One vector is turned by the same rotation once a step. Each row is the vector after some number of steps, and that number follows the row.
The counts run from 0 to 421.
[-2.81  0.23  0.47 -1.36  1.68 -0.08  2.97 -2.17  0.44  3.40 -0.20 -0.39
  0.12  2.02 -0.54  0.20  0.81 -1.99 -1.24 -0.52 -2.00 -0.16  3.11 -2.39
 -2.28  0.48  0.36 -1.25 -0.19  1.06  0.09 -1.18  2.96 -1.77 -0.21  1.89
  1.66 -0.30  1.85 -2.99  0.19 -0.61  0.39  0.12] -> 315
[ 1.29 -0.56 -2.36 -1.72 -0.53 -1.44  0.99 -2.26 -0.44  0.66 -1.09 -1.15
  1.09 -0.23  0.53  0.39 -3.06 -0.99  3.24 -1.93 -2.14 -0.31  1.92 -1.87
 -0.90 -0.01 -0.25 -2.85  0.28  1.00  0.86 -2.88  3.79  0.87 -0.81  1.02
 -0.19 -0.72  0.06  0.71  1.17  0.76  0.06  1.86] -> 146
[ 0.83 -0.16 -0.30 -1.35  1.27 -1.16 -0.34 -2.05 -0.11  1.19 -0.11 -0.41
  2.23  1.27  0.18 -0.01 -3.62 -0.87  2.47 -1.99 -1.56 -0.03  2.39 -0.83
 -0.27 -0.51  0.72 -1.52  2.36  0.33  0.64 -0.44  4.52 -0.68 -0.84  0.51
  2.78 -0.26  0.47  0.81  1.03  0.39  0.39  1.93] -> 220
[-0.34 -1.44  2.66 -2.62 -1.64 -1.36  2.46  0.97  1.97  1.08 -1.66  2.13
  0.87  0.45  0.60  2.49 -2.56 -0.23 -0.70 -0.56 -2.58 -0.71  0.22  0.31
 -0.90  0.39  0.11 -0.42 -0.95  1.02  1.73 -2.23  3.44 -0.76 -2.04  0.15
 -0.29  0.12  2.26 -0.28  3.23  0.11  2.22  1.65] -> 82
[-0.84  0.61  1.61  0.25  1.38 -1.45  0.27 -2.53  1.17  1.58  0.48  0.28
  1.28  0.43 -0.46 -0.43 -4.08 -2.74 -0.76  0.58 -1.11 -0.44  0.09 -0.90
  0.00 -1.95 -1.19 -2.04  0.41  0.97  1.01 -1.82  4.30 -0.11  0.85  0.87
  2.82 -0.56  1.90 -0.43  0.50  2.06  2.27  2.41] -> 368
[-0.65 -1.20  1.32 -1.35  0.53 -4.56  1.06 -0.67  0.15  0.93  1.92 -0.25
  2.27  0.65 -0.69  0.40 -2.64 -0.67 -1.26 -0.66 -2.91 -0.36 -0.41 -1.27
  0.23 -1.75 -1.51 -0.94 -1.23  1.03  1.81 -1.58  2.59 -0.48  0.23 -0.35
  1.02 -2.05  1.28  0.96  1.58  0.36  3.12  3.30] -> 362
[-1.22  1.24 -0.84 -1.30 -0.61 -2.13  0.67 -0.79  1.25  2.66 -0.97  0.41
 -0.48  2.07 -1.57  0.15 -3.17 -3.48 -1.62 -0.27 -3.17 -0.30  2.33  0.18
 -1.12 -0.85 -0.92  0.63  2.11  2.16  0.74  0.40  1.36  0.29  1.72  1.47
  1.25  0.33  2.89  0.42  0.29  1.27  0.01  1.26] -> 386
[ 2.50  0.55 -0.67 -2.51  1.58 -1.05  1.29 -0.30 -1.36  2.57  0.01  1.85
  2.36  1.23  0.01 -0.70 -1.51 -3.65  1.20 -0.04 -0.83  1.16  3.13 -0.97
 -1.66  0.70  0.29 -0.06  0.69  1.03 -1.43 -0.36  2.77 -0.71  0.07  1.61
  3.01  0.06  0.45  1.27  1.94  0.72  1.51  1.84] -> 226
[-0.02  1.27 -1.24 -1.06  0.76 -0.76  1.48 -1.87 -0.07  2.89 -1.31 -0.63
 -0.35  2.93 -1.91  0.64  0.77 -1.77 -0.73 -1.10 -2.03  1.63  3.03 -1.17
 -2.07  1.39  1.36 -2.08 -1.80 -0.03  0.54 -0.94  2.64  1.66 -1.02  3.39
  0.43  0.21  0.89 -0.22  0.57  1.61  0.06  0.91] -> 326
[ 1.84 -0.39 -0.73 -2.97  0.61 -2.57  0.23  0.77 -1.28  3.30 -0.09  0.06
  2.50  2.48 -1.19 -0.42 -1.71 -2.41 -1.07 -0.17 -2.17  0.17  2.03 -1.52
 -1.86 -0.61  0.62  0.38 -0.25  2.70  0.42 -2.07  1.93 -0.80  0.72  1.01
  1.41  0.18  1.10  1.64  2.25 -1.26  0.42  1.63] -> 233
[ 0.69 -0.89 -0.46 -2.21  2.43 -2.12  2.51  1.54 -0.59  2.79  0.38 -0.23
  0.72  1.67 -3.29  0.40  0.16 -2.15  0.45 -0.62 -2.51  0.09  0.23 -0.23
 -1.64  0.98  0.78 -0.14 -0.62  0.50 -0.23 -1.20  1.24  1.35 -0.24  3.88
  0.66  1.37  1.47  0.91  0.08  1.44 -0.21  1.98] -> 51
[-1.95  0.92 -1.11  0.07  2.95 -1.86  1.39 -1.83 -1.17  3.21  1.03 -1.39
  1.59  1.98  0.26 -0.08  0.85 -2.95 -1.51 -1.44 -2.41  0.43  2.25 -1.65
 -1.24 -0.23  0.34 -1.57  0.16  1.18 -0.14 -1.51  3.57 -0.19  0.47  2.54
  0.56 -0.52  1.86 -2.21 -0.44 -1.50  0.74  0.74] -> 314
[ 0.00 -0.33  1.23 -1.13  1.03 -1.26  1.98 -0.16  0.84  0.84 -0.24  1.94
  0.18  0.52  0.01  2.73 -1.62 -1.24 -1.31 -0.35 -0.71  2.23  0.30  0.42
 -1.46 -0.79 -1.26 -0.26 -1.94  1.17  0.24 -1.40  3.13  0.22 -1.18  0.31
  1.92 -1.02  1.45  0.32  2.76  2.51  4.80  2.77] -> 356
[-1.10 -1.19  1.04 -2.41 -0.30 -1.41  3.25  0.55  0.49  2.58 -2.26  1.37
 -2.24  2.27 -1.21  1.24 -2.32 -2.79  0.09  0.99 -2.65  0.32 -0.50 -0.28
 -3.08 -0.51 -0.47 -0.77  0.16  0.93  0.02 -2.26  0.15  0.01 -1.40  1.04
 -0.56  0.29  1.18  0.94  2.05  0.62  0.67  0.04] -> 256
[ 1.08 -2.57  0.64 -0.70 -0.35 -0.29  1.82  0.01 -1.80  2.17 -0.48 -0.98
  1.40 -0.24 -0.68  1.30 -0.26 -1.37  1.00 -4.04 -3.70  0.64  0.25 -2.62
 -1.75  0.89  0.96  0.69  0.21  0.24 -0.03 -1.45  2.41  0.81  0.21  1.05
  1.30 -0.41  1.67  3.21  0.80 -1.28  2.11  1.47] -> 418
[-2.58 -1.40  0.94 -1.78  0.05 -2.41  1.85 -0.74  0.58  1.25 -1.10  0.11
 -2.14  3.06  0.34  2.50 -1.79 -0.77 -1.51 -0.55 -2.62  1.70 -0.17 -1.13
 -3.59 -0.55  0.77 -1.88  0.55 -1.20  1.10 -1.62  0.74 -0.07 -0.18  0.59
  0.86 -1.13  1.72  1.28  1.72 -0.10  1.72 -0.25] -> 263
[ 1.65 -0.99 -1.35 -2.45 -1.31 -0.79  1.85 -1.72  0.45  0.26 -1.45 -0.56
 -0.27 -0.07  0.25  0.87 -2.61 -0.42  2.70 -0.54 -2.35  0.08  3.55 -3.41
 -2.04  2.13  0.68 -1.50  0.45  0.15  0.88 -1.96  3.34  0.63  0.17  1.34
  1.18 -0.08  1.02  0.12  1.17  0.38  0.39  1.89] -> 145
[-1.57  0.38  0.15 -0.40  0.53 -2.18  1.58 -2.03  1.58  2.15 -0.32 -0.74
 -0.34  2.02 -1.61  0.94 -1.55  0.45  1.07 -2.88 -1.97  0.03  1.54  1.38
  1.00  0.86  0.07 -1.07  2.29 -1.69  2.16  0.62  3.83  1.65 -0.37  2.27
  1.43  0.51  2.11  1.24 -0.09  2.40  0.93  2.13] -> 198
[-2.91  0.19  0.69 -0.26  0.39 -4.23  2.22 -2.94  0.84  3.42  0.80  0.16
 -1.75  2.94 -1.06  0.02 -1.69 -0.61  0.55  0.69 -1.47 -1.04  0.03 -0.37
  1.10 -0.96  0.10 -2.19  0.83  0.30  3.46  0.19  2.52  1.60 -1.05  0.95
  0.98  0.79  1.07 -1.06 -1.27  0.87  0.87  1.66] -> 187
[ 0.57 -0.84 -0.42 -0.67  0.71 -3.06  1.67 -2.59 -0.43  1.80  0.69 -0.42
  0.98  0.03  0.45  1.23 -0.61 -1.50  2.21  0.69 -1.71  0.35 -0.05 -1.08
 -0.21  0.45  1.33 -3.36 -1.13 -1.23  0.22 -1.97  3.76  2.43 -2.03  0.69
  0.42  0.45  0.31 -0.12 -0.38  1.71  2.24  3.43] -> 347
[-2.11 -0.62  1.13 -1.57  0.12 -1.63  0.67 -1.47  0.18  3.43 -0.52 -0.68
  0.94  1.27 -1.89  0.12 -1.07 -0.28  1.37 -1.83 -4.23 -2.53  1.55  0.32
 -0.02 -1.37  0.49 -2.02  2.28  0.21  0.11 -0.71  1.69  0.46 -2.13  1.82
 -0.36  1.21  2.76  0.96 -1.25  0.08  0.32  1.47] -> 395
[-0.87 -0.06 -0.54  0.21  1.35 -3.31  1.60 -1.22  0.72  3.74  0.52 -0.38
 -0.74  1.82 -0.33 -1.18 -1.01 -1.25 -2.98 -1.14 -1.90  1.14  0.49  0.45
 -2.27  0.11 -0.12  0.00  3.04 -0.28 -0.96 -0.53  2.63  0.27 -0.09  1.54
  0.90 -2.79  2.01  0.60  0.83 -1.30  1.90 -0.27] -> 110
[-0.09 -1.53 -1.58 -2.08  0.02 -0.88  2.32 -0.51 -0.20  1.67 -0.58 -0.12
 -1.15 -0.70 -1.02  2.01  0.01 -0.82  0.73 -2.47 -4.85  1.00  2.25 -2.53
 -2.62  2.31 -0.66  0.76 -0.01  1.43 -0.24 -0.24  1.65  0.27  0.62  2.39
 -0.31 -0.09  2.62 -1.03  1.02  0.15  1.75  1.68] -> 137
[-1.34 -1.58  0.95 -2.88 -0.05 -3.20  3.74  0.38 -0.66  3.07 -0.73  1.14
 -0.59  2.40 -1.50  0.61 -0.55 -1.85  0.62  1.31 -3.39 -0.71 -0.90 -0.38
 -2.40 -1.03  0.54 -2.37 -0.67  0.11  0.02 -2.45 -0.22  0.19 -2.25  1.41
 -0.84  0.44  1.13  1.23  1.06 -0.50  0.51  0.22] -> 255
[-1.90  2.31 -0.41  0.32  0.36 -2.22  0.01 -1.00  0.35  3.47 -0.57  0.35
  0.93  0.75 -1.58 -0.44 -2.70 -2.82 -1.13 -0.72 -3.58 -0.66  1.07  0.52
  0.51 -1.94 -1.10 -0.87  3.00  2.84  1.11  0.37  1.95  0.47  0.66  1.45
 -0.01  0.73  2.81 -0.05 -0.35  0.97  0.21  1.87] -> 387
[ 0.64 -2.24 -0.95 -1.93 -0.16 -0.93  2.64 -1.71  0.59  0.88  0.14 -1.15
  0.28 -0.78 -0.67  0.77 -0.36  0.89  1.68 -1.11 -3.06  0.62  2.17 -3.11
 -2.52  2.60  0.48 -1.29 -0.77 -1.47  0.12 -1.48  3.68  1.47  0.05  1.14
  1.72  0.56  1.56  0.49  0.71 -0.79  1.52  2.05] -> 144
[-2.46 -0.12  1.10 -2.42 -1.72 -2.57  2.91 -0.47  0.51  0.98 -1.65  1.43
 -0.54  1.23  1.12  3.70 -1.11 -2.64  1.59 -0.51 -2.51  0.55 -0.23 -1.64
 -0.64  0.78  1.33 -2.41  1.07 -0.50 -0.16 -2.77  0.01 -1.24 -0.97  1.01
  0.56  0.12  3.03  0.42  0.05  0.68  1.29  2.15] -> 267
[ 0.01  0.43 -1.42 -0.89 -0.44 -1.27  1.32 -1.72 -0.82  3.60 -0.42  0.36
  1.02  0.26 -0.46  0.22 -1.54 -0.11  2.19 -1.91 -3.53  1.10  0.17 -2.14
 -0.46  2.62  2.01 -0.26  2.43  1.08  2.57 -0.07  4.30  1.97 -0.71  0.03
  1.02  1.59  1.19  0.17  0.69 -0.55  1.28  1.00] -> 413
[-0.93 -0.49  0.22 -1.30  1.24 -2.49  2.26  0.80 -0.12  2.83  0.31 -0.28
 -0.34  2.85 -1.64 -1.09 -0.39 -2.13 -0.98  0.55 -2.97  2.36 -0.07 -0.29
 -2.76  0.92  0.61 -1.38  0.75 -2.20 -0.10 -2.53  2.16  1.19 -0.80  1.28
  0.80 -0.57  0.40  2.72  1.99  0.51  0.20  0.33] -> 251
[-1.04 -1.92  2.55 -1.15  0.50 -1.93  3.19 -0.33  1.74  2.59  1.36  0.00
  2.05 -1.23 -0.88 -0.34 -1.94 -3.18 -1.05  0.13 -2.51 -1.33 -0.90 -0.83
  0.41 -1.14 -0.34 -1.15  0.71 -1.07 -0.85 -1.90  2.90  0.16 -1.92  0.48
 -0.06 -0.96  2.34  0.89  0.27 -0.86  1.94  1.96] -> 95
[ 1.43 -0.38 -0.57 -1.08  1.98 -3.23  2.08 -1.19  0.16  2.51  1.53 -0.45
  2.87  2.42 -0.97 -1.01 -1.10 -2.28 -0.39 -2.12  0.18  1.24  2.87 -1.71
  0.40  0.01  0.31 -0.14 -0.68 -0.98  1.16  0.76  3.90  0.07 -0.98  2.45
  2.02 -1.05  1.55  1.74  0.75 -0.53  1.18  0.74] -> 25
[ 0.10  0.00 -1.08 -1.74  0.99 -3.28  0.89 -0.86 -0.44  2.63 -0.68 -1.36
  1.71  2.88  0.35 -0.57 -0.83 -0.75 -2.16 -1.50 -0.83 -0.24  3.98 -1.34
 -1.11 -0.45 -0.38 -1.40 -1.19  1.85  0.66 -1.69  2.15 -1.06 -0.65  2.84
  0.72 -1.64  2.25 -0.47  0.68 -1.99  0.77  0.39] -> 307
[-1.80 -1.17  1.46 -0.22  0.55 -2.09  3.22 -0.69  0.64  0.26 -0.82  0.10
 -0.63  0.17  0.35  2.21 -0.45 -2.11 -0.89 -1.54 -2.87  3.15 -0.67 -1.51
 -2.06  0.07  0.00 -1.58  1.10 -3.09 -0.63 -1.72  0.94  0.11 -1.10  1.63
  0.73 -0.60  3.09  1.86  1.27  1.56  3.42  1.51] -> 270
[-2.12  1.29 -0.86 -1.05 -0.37 -2.96  1.86 -0.60  1.81  3.25 -0.90 -0.24
  0.11  2.55 -0.96 -0.37 -1.40 -1.32 -1.33 -1.15 -1.59  0.33  1.04 -0.92
 -0.17  1.85  0.84 -1.17  2.46  2.31  1.63 -0.39  2.34 -0.70  1.29  2.00
  0.84 -1.81  3.31 -1.13 -0.70  0.24  0.38 -0.26] -> 112
[-0.19  0.26 -3.72 -1.44  0.80 -3.11  2.08 -1.99 -0.51  3.00 -0.12 -0.40
 -0.56  1.11  0.35  0.79  0.69  1.19  2.07 -1.44 -2.95  1.28  2.08 -0.65
 -1.39  1.76  0.51 -1.93  2.41  0.15  0.76 -0.10  2.79  1.25 -0.62  2.23
 -0.14 -0.38  2.24 -0.77  0.36 -0.73  1.99  1.38] -> 132
[-0.71 -0.56 -0.10 -0.93  0.07 -4.03  0.95 -1.44  0.64  0.53  1.75  0.40
  1.67  2.10  1.14  0.45 -3.66 -0.68  0.38  0.39 -2.05 -0.39 -0.28 -0.69
  0.48 -1.32 -1.10 -1.21  0.15  1.49  3.14 -0.84  3.87 -0.74 -0.06 -0.97
  0.85 -2.04  0.38 -0.46  1.89  1.14  2.50  2.86] -> 361
[-1.35 -0.35  0.83 -0.05  1.56 -2.02  3.87 -1.41  0.96  0.70  0.49  0.14
 -0.13  0.22 -0.70  0.21 -0.76  0.63 -0.07 -1.29 -2.73  1.76  1.63  0.00
  0.67 -0.66 -1.60 -1.33  0.67 -2.84  1.79  0.37  3.75  1.88 -2.94  1.39
 -0.05  0.92  2.42  0.44  2.47  0.52  1.71  0.01] -> 2
[-1.19 -2.55  2.49 -1.99 -0.76 -0.79  2.26 -2.52  1.50  1.45 -0.20  0.16
 -0.16  1.04  0.81  1.94 -1.82  0.08 -0.40 -2.46 -1.16 -0.57  2.74 -1.65
  0.28  0.03 -0.09  0.35 -0.38 -0.35  1.80 -0.09  3.44 -1.22 -1.05  0.59
  2.41  0.71  2.00 -1.01  1.60 -1.63  1.74  0.57] -> 15
[ 0.01 -1.47 -1.55 -1.68  1.02 -2.27  2.12 -1.97  0.49  2.06  1.12 -2.49
 -0.59  2.54 -1.48 -0.31 -0.79 -2.63 -1.12 -2.26 -2.83 -0.02  2.80 -2.22
 -3.31  0.98 -0.09  0.16  0.62 -1.15  0.14 -1.06  2.15  0.46  0.77  2.95
 -0.31 -1.96  0.12  0.37 -0.05 -0.49 -1.30  0.86] -> 318
[ 0.29 -0.84  0.26 -3.26 -1.52 -1.38  1.77  0.46  1.67 -0.09 -0.74  0.82
  0.03 -0.03 -0.77  2.04 -2.43 -2.28  2.21  0.14 -3.73 -0.35  0.90 -1.16
 -1.25  2.26  1.13 -0.87  0.71 -1.69  0.87 -1.51  2.21  0.71 -0.30  0.80
  0.54  1.15  1.27  1.05  2.03  3.32 -0.22  2.93] -> 71
[ 0.64 -1.48  0.47 -1.30  1.28 -2.23  1.31 -0.06  0.42  2.87 -0.05 -0.89
 -0.45  4.35 -0.89  0.16 -2.51 -1.85 -1.63 -2.42 -0.70  0.76  2.17 -1.29
 -2.70  0.75  0.39  2.22  0.20  1.49  1.16 -1.32  2.74 -1.44  1.58  2.53
  2.49 -0.62  1.04  0.60  1.09 -0.76  0.03  0.64] -> 37
[-1.99 -0.98 -0.04  0.18  0.65 -1.18  2.95 -1.30  1.94  2.54 -0.49 -0.27
 -1.48  0.46 -0.51 -0.56 -3.03 -3.86 -0.70 -2.34 -2.73 -0.71 -0.06 -0.33
 -2.43 -0.45 -1.23 -0.13  3.56  1.61 -0.65 -0.23  1.83  0.19  0.18  2.05
 -0.15 -2.34  2.23 -0.19 -0.04  0.63  0.55 -0.23] -> 116
[-1.49  0.22  0.05 -0.87  1.25 -0.55  2.31  0.33 -0.31  0.73 -0.89  0.59
 -0.69  0.79 -0.18  3.59 -1.70 -1.44  1.38  0.09 -3.67  0.07 -0.62  0.52
 -1.73  2.38  0.77  0.16  2.49 -0.51  0.56 -2.26  3.01  1.16  0.99  1.25
  0.69  1.56  1.10 -1.00  1.84  1.73  0.93  2.80] -> 64
[-0.66 -0.11 -0.10 -0.35  0.14 -1.52  2.78  0.83  0.08  1.84 -1.72  0.60
 -1.91  1.83 -1.43  1.27 -3.28 -2.82  0.21 -0.45 -2.94  1.13 -2.02  0.84
 -1.97 -1.10 -0.39 -0.23  1.64  0.82  1.37 -2.71  1.48  1.96 -0.95  1.27
 -1.40  0.15  1.27  1.65  2.58  1.24  1.06  0.43] -> 257
[ 0.79 -0.62  0.74 -0.91  0.71 -0.43  3.41 -1.92  1.83  1.45  0.76  0.74
  0.08  1.22  0.61 -0.32 -2.98 -2.90  0.59 -1.29  0.59  0.75  2.79 -0.44
  0.32  0.33 -0.55  1.04  1.66 -1.77  0.51  0.73  4.87 -0.26 -1.16  1.26
  2.27 -0.75  0.69  0.43  1.41  0.45  1.71  0.10] -> 23
